[[ 0.132 -0.056 -0.023 -0.124  0.015  0.043  0.009 -0.020 -0.002 -0.065
  -0.096  0.085]
 [-0.190 -0.013  0.042  0.119 -0.053 -0.002  0.031  0.091  0.034  0.088
   0.025 -0.125]
 [-0.077  0.037 -0.030  0.030  0.098  0.001  0.107  0.038 -0.013 -0.155
   0.022  0.078]
 [-0.015  0.063 -0.018 -0.054  0.015 -0.067 -0.048 -0.061  0.044  0.037
   0.107 -0.012]
 [-0.041 -0.050 -0.015  0.050  0.025 -0.024  0.048 -0.009  0.002 -0.001
  -0.065  0.027]
 [ 0.072  0.000 -0.100 -0.141 -0.073 -0.104  0.078 -0.072 -0.141 -0.076
   0.004 -0.028]
 [-0.065 -0.005  0.030 -0.009 -0.079  0.053  0.096  0.104 -0.020  0.035
  -0.002 -0.110]
 [-0.045  0.006  0.028 -0.010  0.008 -0.088 -0.027 -0.068  0.009 -0.074
  -0.007 -0.037]
 [-0.130 -0.072  0.052  0.096  0.093 -0.053 -0.117 -0.044 -0.047  0.063
   0.081 -0.055]
 [-0.006 -0.111  0.088 -0.091 -0.041  0.026 -0.083  0.069  0.149 -0.047
  -0.214 -0.067]
 [-0.033 -0.044 -0.049 -0.041 -0.148 -0.077  0.074 -0.141  0.160 -0.077
   0.053  0.056]
 [ 0.006 -0.078 -0.006 -0.012 -0.076 -0.079 -0.005 -0.064 -0.083  0.064
   0.007  0.042]] -> -0.033

[[ -4.13  -3.45  -1.85  12.58 -14.29  15.17 -26.55  12.40  11.75 -12.71
   -0.91 -11.08]
 [ -4.55  16.01  -2.29   3.64  15.88 -11.21  -8.29 -14.73  -9.55  16.55
   -7.17  10.15]
 [ -1.33  -4.80  -7.96 -20.46   6.72 -21.26  14.91 -19.95 -25.76   6.62
   -7.58  -2.31]
 [ -5.25  -4.74  -8.52 -17.93   3.55 -23.25  17.03 -19.43 -23.79   3.98
   -7.66   0.18]
 [  6.11  -6.89   0.95 -27.42 -13.37   5.72  11.38   6.91 -28.40  -8.51
   -5.60  -0.74]
 [-13.65  -3.26 -13.37  18.15   5.46 -12.74 -18.75 -18.92  20.24  -0.15
   -5.41  -4.36]
 [ -5.66 -26.93  -2.28 -11.31 -22.17   0.92  -2.90   6.34  -1.75 -25.99
    0.62 -18.95]
 [-10.77  -5.55 -12.00  18.14   4.21 -11.52 -20.08 -19.14  19.98  -3.55
   -5.80  -6.78]
 [ -5.83  18.95  -5.60   6.64  15.04 -11.96  -6.22 -14.91 -10.41  18.55
   -8.96  11.72]] -> -10.77

[[-0.8 -1.8  1.7 -1.4 -2.5 -2.4  0.0 -1.3  1.2 -0.8 -1.0  0.0 -1.6  0.3
   1.2]
 [-0.9 -1.7  0.6 -1.6 -2.6 -2.4  0.7 -0.4  1.7 -1.0  0.3 -0.5 -0.7  0.1
   0.0]
 [-1.1 -1.5 -0.7 -1.4 -1.7 -1.7  0.0  0.2  1.0 -0.6  0.6 -0.2  0.6 -0.3
  -1.1]
 [-0.9 -1.7  0.6 -1.6 -2.6 -2.3  0.6 -0.4  1.7 -1.0  0.2 -0.5 -0.7  0.1
   0.0]
 [-0.9 -1.7  0.1 -1.7 -2.3 -2.3  0.6 -0.3  1.6 -1.0  0.5 -0.5 -0.2 -0.1
  -0.3]] -> -0.9

[[  9.8  -2.3  -6.9  -4.3  -6.7  -3.0  -4.1  13.4  -6.1   2.3  -0.2]
 [-13.9  -3.8  -3.2  -5.1  -7.6  -5.2  -9.7  -6.5 -25.7   4.8  -9.0]
 [  8.0   3.7   1.2  -6.4  -4.1  -0.9  -9.7  14.9 -11.1  -1.9  -4.5]
 [-10.5  -5.0   5.7 -15.5  -6.3 -13.1  -0.2 -10.4 -14.2  -7.3 -10.5]
 [-15.5  -1.2   2.6  11.2   6.7 -11.5   7.0  -0.6  -3.4   1.8  -3.9]
 [ -5.1 -16.0  -0.8  -5.2  -4.4  -2.3  -6.1 -10.2 -11.4  -7.8  16.5]
 [ -1.6   2.3   5.4 -10.9  -8.7 -11.2  -1.8  -2.1 -25.9 -11.2  -3.2]] -> -5.1

[[  79.985  -13.643  104.397   11.944   99.201 -159.905   89.621   15.931
    84.111  -21.508]
 [  96.450  -15.512  132.414   82.916  107.939  222.897  -37.128  158.473
    12.837   85.267]
 [  57.181  128.770  144.342  256.526   54.391   -5.141  179.045  102.358
    62.390  -11.551]
 [  89.349  148.112   88.439  220.803  190.920  -69.462   11.172   79.122
    95.497  139.942]
 [ -19.995  118.856  -35.446   46.913  106.541  -52.510  109.122    0.271
   134.416  211.097]
 [ 103.495  -29.193  118.741  169.617  160.413  147.221   49.364   80.198
   -99.566   56.513]
 [ -46.842   44.233  145.531  180.072  103.787  115.490   98.548  -95.511
    -8.784  142.559]] -> 103.495
